cols: W M S T J
[ 71 120 146 123 142] : A
[ 71 120 146 142 177] : R
[146 146 145 123 142] : V
order: [ 71 120 123 142 146]
A
down: [123 142]
T
again V: 
[146]
which: [146 146 145 123]
V
which: [146 146 145 123 142]
V
tail: [146 142]
[177]

cols: Y K B H D Q E
[172 117  83 106 108 148 176] = Z
[152 105  83 105  84  78 166] = L
[152 145 173 150  84  87 106] = P
[117  83 107 148 117 176 117] = G
order: [172 108 106 117  83 176 148]
Z
which: [117 176]
G
tail: [117  83 106]
[108 148 176]
again G: 
[117]
again L: 
[105]

cols: depe voriz nali rek Duzul Zusa Nub beno zir
[119 163 129 120 112  97  89  95 140] -> Pipel
[113 154 136 138 111 124  93 101 133] -> Kov
[123 110 135 139 130 151 149 141 122] -> ganul
[106 165 142 140 101 128  82  97 135] -> sorul
[124 126 131 149 128 156 114 127 121] -> Nas
[135  93 126 136 145 160 153 155 118] -> tekap
[142  83 117 106 157 115 188 154 129] -> pok
[146 102 120 128 146 150 155 160 118] -> Dil
[142 101 118 130 146 139 154 153 116] -> dudud
[163 153 123 125 131 128 135 142 123] -> Sim
[114  83 117 105 157 101  77  87 144] -> kavep
which: [160 153]
tekap
tail: [ 83 117 106 157]
[115 188 154 129]
down: [140 133 122 135 121 118]
zir

cols: pesif Tira dav valog Bug dak Tov Gunu fadip lapon
[157  91 132 130 102 120 103 116  85 163]  Tok
[144  90 142 125 124 108 120 104 103 147]  zusep
[116 165 150 110 117 124 124 129 187 111]  ges
[117 160 167 104 119 107 117 108 181 113]  diziv
[131  74 174 159 174 121 159 174  62 132]  ravip
[100 139 111 138 170 136 165 137 141  95]  fonem
[126 133 106 135 131 143 129 144 113 129]  Toler
[126 133 106 135 131 143 129 152 126  90]  gumi
[100  95 141 111 138 136 137 139 165 171]  zis
[120 165 140 116 115 130 117 132 160 119]  Fuv
[143 112 136 130 113 108 120 105 103 143]  zeme
order: [ 95 100 111 136 137 138 139 141 165 170]
fonem
tail: [108 120 104 103]
[147]
order: [104 124 125 147 108 103 144  90 142 120]
zusep
again ges: 
[124]
which: [125 124 108 120]
zusep
down: [106 106 141]
dav

cols: bik Melu nili depev Susi mozud dud bub Vom
[126 104 182 171 113  89 159  88 121]  Zap
[ 99 120 103 148 170  97 103 162 134]  feri
[ 92 185 104 169 100  88 168  74 116]  Deva
[147  87 156  93 135 161  98 149 145]  bupi
[ 98 113  90 171  97 110 161  97 122]  nek
[ 97 171 113 161 110  98  97  89 122]  nuv
again nuv: 
[97]
tail: [ 98 113  90]
[171  97 110 161  97 122]
again feri: 
[103]
order: [171  97 161 110  97 113  98 122  89]
nuv
down: [182 103]
nili
down: [134 116 145 122 122]
Vom

cols: Moz kesi fiz suf Narok
[ 97 166 167 192 171] : X
[171  97 166 166 192] : U
[166  97 167 193 171] : F
down: [166  97]
kesi
which: [ 97 166 167]
X
down: [192 166]
suf
again U: 
[166]
tail: [166 167]
[192 171]
which: [171  97 166 166]
U
order: [166 171 167  97 192]
X

cols: demud gil Zozi segin fir Sukof mami Vati Mume kod
[158 174  93 158  93  78  78 111  95  78] = mubu
[100 120  92  93 157 150 133 148 142  94] = ked
[174  92 158 143 111 102  95  93  78  78] = Kal
[155 157 120 169 129 113 101 101  91 111] = Dimul
[ 97 119 108 109 151 155 129 157 139 107] = Kos
[140 119 108 108 151 113 154 115 154 136] = risep
tail: [119 108 109 151]
[155 129 157 139 107]
tail: [ 92  93 157 150]
[133 148 142  94]
which: [174  93 158  93  78  78 111  95  78]
mubu
down: [ 78 111 107]
kod
which: [111 102  95  93  78]
Kal
down: [109 108]
segin
again Dimul: 
[101]

cols: zirib zof zera Nuf
[ 87 131 174  88] = Sele
[142  71 117 117] = Mev
[143  71 117 159] = naru
tail: [143  71 117]
[159]
again Mev: 
[117]
order: [ 71 117 159 143]
naru
down: [131  71]
zof
down: [71 71]
zof

cols: Saket kuvot pazi meb did Riv Soseb
[121 134 131 127 128 121 121] -> Gapo
[128 124 135 128 133  77 123] -> Dib
[134 133 130 134 128 130 123] -> lasog
[127 129 130 116 130 129 131] -> Dulus
[135 134 132 118 127 129 120] -> pava
[132 132 130 133 129 130 125] -> teful
[124 125 132  89 130 129 134] -> Zam
[124 127 133 128 135  77 123] -> Dob
[123 124 133  77 129 128 135] -> Moseg
order: [130 130 132 125 132 129 133]
teful
order: [135 128 129  77 133 124 123]
Moseg
down: [131 120]
Soseb
again Gapo: 
[121]
order: [ 77 123 124 128 128 133 135]
Dib

cols: mur sege Vusum Tek bido vup
[170 146 157 161 113 140] -> zom
[172 126 166 156 142  73] -> kelab
[ 93 150  86 164 165 140] -> vok
[150 163 155 163 121 182] -> Dudi
[148 144 140 167 134 120] -> tiz
[ 93  96  86 161  98 100] -> bem
[144 174  95 103  96 164] -> nizag
[ 93 149  86 161 140 128] -> Futiz
[135 132 124 143 147 106] -> kigin
[174  88 106  83 104  90] -> Kudul
[109  93 150  84 164 165] -> Vimuz
[ 87 161  98 100  93  96] -> meliz
again Dudi: 
[163]
down: [135 174 109]
mur
tail: [140 167]
[134 120]
down: [140  86]
Vusum
order: [100  98 161  86  96  93]
bem
tail: [135 132 124]
[143 147 106]
which: [ 93 150  84 164 165]
Vimuz

cols: kad Tetod bala Kezo tiko
[110 116 131 112 129]  mep
[145 137 126 137 129]  Lus
[197  74  79 188  90]  zuvas
[107 121 127 104 111]  forav
[ 85 178 175  97 167]  rukun
[ 90 189  79 197  74]  labom
down: [127 175]
bala
order: [ 90 197  74  79 188]
zuvas

cols: zed sipiz Mez rusim
[120 121 178 121]  tuzu
[121  94  71 120]  bak
[114  93  71 120]  Bepog
[142  82  66 198]  Gel
[134 107 112  97]  silel
[120  72  93 114]  Riri
[ 67 197 170 134]  zit
down: [120 121 114 142 134]
zed
order: [ 72  93 114 120]
Riri
tail: [120 121]
[178 121]
which: [ 67 197 170 134]
zit
order: [ 71  94 120 121]
bak
tail: [ 67 197]
[170 134]

cols: Vipu mov zenat Rumik keb debi nid Rog rogeb zufe
[109  83 120 104 120  82 163 110 130 143] = Sakam
[105 176 125 100 118  86  99 121 155 136] = Beni
[105 177 125 104 113  77 108 135 191 137] = menuz
[105 176 125 100 118  86 103 121 155 136] = seze
[100 191 148 104 120  83 114 126 193 129] = Dolu
tail: [104 120  83]
[114 126 193 129]
tail: [120 104 120  82 163]
[110 130 143]
tail: [120  83 114]
[126 193 129]

cols: Difa Zabig Sipi levun Pirop vez
[118 138 167 102 145 108] -> Kabu
[178 173 174 153 160  99] -> pim
[ 92 166 166  90 117 133] -> Noru
[125 114 108 120 126 129] -> duno
which: [ 92 166 166  90 117]
Noru
down: [153  90 120]
levun

cols: Rala revur mezet mezo tig rera Buzap
[ 71 125  76 185  87 176 113] : Talol
[ 88 160 157  71  83  90 184] : dizo
[ 87 113  77 185 176 125  71] : luru
[ 88 160  83 157  71 183  83] : fova
order: [ 71  77  87 113 125 176 185]
luru
tail: [ 88 160  83 157]
[ 71 183  83]
order: [ 71  83  90 184  88 160 157]
dizo
again fova: 
[83]

cols: lunom nevum vepor roka
[154 120 115 107] : dus
[154 119 145 149] : kima
[161 123 141 148] : mak
[116 119 145 174] : Rivab
[154 120 115 108] : bedoz
[144 136 155 134] : Zusel
[154 119 145 137] : zagi
[154 120 145 138] : Nuko
[165 121 126 186] : rakan
order: [107 115 120 154]
dus
tail: [120 145]
[138]
down: [154 161 116 154 144]
lunom
down: [116 154 144 154]
lunom
tail: [121 126]
[186]

cols: fef vipig feker Ter tava lefib fot
[135 112 140 149 142 185 127] : bisa
[137 134 159 106 177 106 108] : lizo
[145 188 144 144 132 144 126] : Voli
[140 130 165 149  95 151 100] : bubup
[139 123 153 131 187 120 123] : Kasi
[142 105 110 144  84 110 155] : Fozod
[127 112 143 112 112 112 151] : Dubab
[144 144 132 126 144 188 144] : Bava
again Bava: 
[144]
again lizo: 
[106]
down: [188 130]
vipig
tail: [112 143 112 112 112]
[151]
again Dubab: 
[112]
down: [106 144 149]
Ter
order: [144 188 144 126 132 144 144]
Bava

cols: Mul molag duka gonu Mepig Seg Kekib
[133 140 128 128 127 121 133] -> zegeb
[162 151 108 130 108  99 139] -> dab
[134 142 126 129 126 122 133] -> fov
[127 123 105 105 127 144 147] -> Sebo
[128 131 127 127 129 126 128] -> Fako
[124 120  83  97 104 161 168] -> foti
[128 135 129 129 128 125 130] -> rab
[128 135 129 128 128 124 130] -> Rufos
[128 135 129 128 128 164 170] -> bim
[132 139 129 130 126 123 132] -> Dar
tail: [128 135 129 129 128]
[125 130]
which: [131 127]
Fako

cols: pani bage kage logor kazas kadum zaz zizul
[170  73 150 153 197 146 120 124] -> zigu
[ 99 131 120  99 104  82  99 167] -> muzug
[168 168  65 106 168  85 111 168] -> Piz
[101  89 137 146 161 100  81 100] -> Nav
order: [167  99  82 104  99 120 131  99]
muzug
again Piz: 
[168]
again muzug: 
[99]
order: [100  81 100 161 146 137  89 101]
Nav
which: [ 99 131]
muzug
down: [153  99 106]
logor
again Nav: 
[100]

cols: Kud bazu lomug vuda kogis Vodi memaf
[183 168 134 145 103 125 110] : bom
[190 191 101 162  72  76 134] : fibas
[111 137 123  82  82 166  82] : pes
[117 125 133 116 145 152  96] : kagad
[149 132 132 132 125 130 132] : nefen
[122 103 139 137 115 129 139] : lin
again nefen: 
[132]
again pes: 
[82]

cols: Vopuf Bosim vumu gef gop Dapog teme gad pali nur
[139 121 137 132 151 136 154 116 135 124] -> Maso
[127 129 132 126 128 128 127 127 130 187] -> boku
[127 128 127 127 127 129 125 130 129 128] -> rom
[127 129 132 126 128 128 127 127 130 129] -> febeg
[115 142 131 122 123 121 113 109 143 119] -> meba
[125 129 129 126 128 130 129 125 126 131] -> deto
tail: [129 125 130 129]
[128]
tail: [122 123 121 113 109]
[143 119]
down: [137 132]
vumu
down: [136 128]
Dapog
down: [135 130 129 130 143]
pali
down: [127 125 127]
teme

cols: nuvon nata som luno nodu
[129 127 128 129 128]  turo
[133 145 197 190 153]  lok
[110 136 105 110  93]  tolur
[133 145 197 190 152]  Gimi
order: [190 152 133 145 197]
Gimi
which: [128 129 128]
turo
down: [128 153  93]
nodu
down: [128 197]
som
tail: [136 105]
[110  93]

cols: Kiduz rures tumad fibe Tifep goza bekot
[145 172 113 129 132 119  92]  segak
[111 148 110 151 110 160 150]  futuk
[142  71 109 106 120 153 130]  retu
[149 135 109 124 130 128 101]  niri
[151 135  99  93 112 117  86]  gogi
[153  99 121 133 151 104  83]  sibe
[110 147 150 111 151 160 110]  Kefov
[131 102 169 114 170 112 124]  Kodet
[149  99 158 113 156 108  94]  Gabu
[108 163 133 159 113  93 116]  fegik
[ 78  78  78  95 104 147 161]  foden
again foden: 
[78]
which: [149  99 158 113 156 108  94]
Gabu
order: [110 110 111 147 150 151 160]
Kefov
order: [150 151 110 111 160 110 148]
futuk
which: [147 150]
Kefov
which: [130 128 101]
niri

cols: guro gobo Karo nogu vita Mobad bufe buv Mune
[121 133 116  98 121 145 116  96 154] : sof
[121 121 116  96 133 116 154  99 145] : depos
[ 83  90  78  98 121  58 185 175 125] : gev
which: [133 116 154]
depos
order: [154  96 116 145 121  98 116 133 121]
sof

cols: rovo terad Lutus pef mabo
[118 123 123 137 120] -> leb
[114 123 114 114 120] -> rukod
[105 123 114 136 120] -> pibat
[111 127 127 157  99] -> devif
[ 88 118 120 184 116] -> nupi
[ 88 119 120 184  72] -> Bubip
tail: [114 123]
[114 114 120]
tail: [ 88 118]
[120 184 116]
down: [137 114 136 157 184]
pef
again rukod: 
[114]
again leb: 
[123]

cols: gumav Menis lir Risof
[ 61 136 119  70]  nepe
[118  75 123  95]  fike
[183 117  67 182]  zetol
[ 95 118 124  75]  Vurem
down: [119 123]
lir
down: [ 75 117 118]
Menis
order: [ 75 123 118  95]
fike

cols: sek poder bira bolig Boti
[ 77  95 146  93  75] -> Gok
[113 143 123 162 133] -> zarov
[113 143 123 162 150] -> kom
down: [ 93 162]
bolig
which: [ 77  95 146]
Gok

cols: kug Beri gisom Sili lefe
[ 85 147 129  87 163] -> res
[102  92  70 135 151] -> zole
[101 130  93 109 135] -> pulum
[119  91  70 135 151] -> Ruroz
down: [147  92]
Beri
tail: [101 130]
[ 93 109 135]

